a =
[[122 141 122 136 131 126 118 115 119 130 118 134 152 127]
 [137 151 146 135 123 137 123 133 137 145 128 114 127 140]
 [146 132 138 114 128 120 120 120 125 109 129 128 132 125]
 [146 122 138 110 128 120 126 127 129 107 134 126 119 125]
 [130 112 130 121 126 130 140 141 136 128 138 124 104 128]
 [128 140 137 137 124 137 128 135 136 146 129 119 124 137]
 [115 146 124 147 127 135 123 125 126 149 119 127 145 134]
 [147 125 139 111 128 121 124 125 128 107 133 126 122 125]
 [107 113 109 137 130 131 139 133 126 138 127 136 125 124]
 [111 114 115 136 128 133 140 137 130 140 130 131 118 127]
 [149 144 149 119 125 127 118 124 132 121 130 119 130 133]
 [128 145 137 139 124 137 125 131 134 146 126 119 131 138]
 [142 150 150 130 123 135 121 131 137 138 130 114 126 139]
 [137 136 143 128 123 136 130 138 139 138 134 116 115 137]
 [149 134 145 114 126 124 122 126 131 114 132 121 124 130]]
Rows and columns are numbered from 0.
Report the entry at row 2, column 0.
Answer: 146
Report the entry in the bottom-left corner.
Answer: 149
Report the top-left entry.
Answer: 122
Report the entry at row 0, column 1.
Answer: 141
The top entry of the column that holds the smallest entry is 152
The entry in row 1 and column 0 -> 137
The bottom entry of the column that holds the smallest entry: 124
The entry in the top-right corner: 127
The entry in the bottom-right corner -> 130
The entry directly above the smallest entry is 119
The entry at row 0, column 2: 122
Report the smallest entry.
Answer: 104
Report the entry directly below the smallest entry.
Answer: 124
The entry just left of the largest entry is 134
Report the entry directly below the largest entry.
Answer: 127
Report the entry at row 2, column 2.
Answer: 138
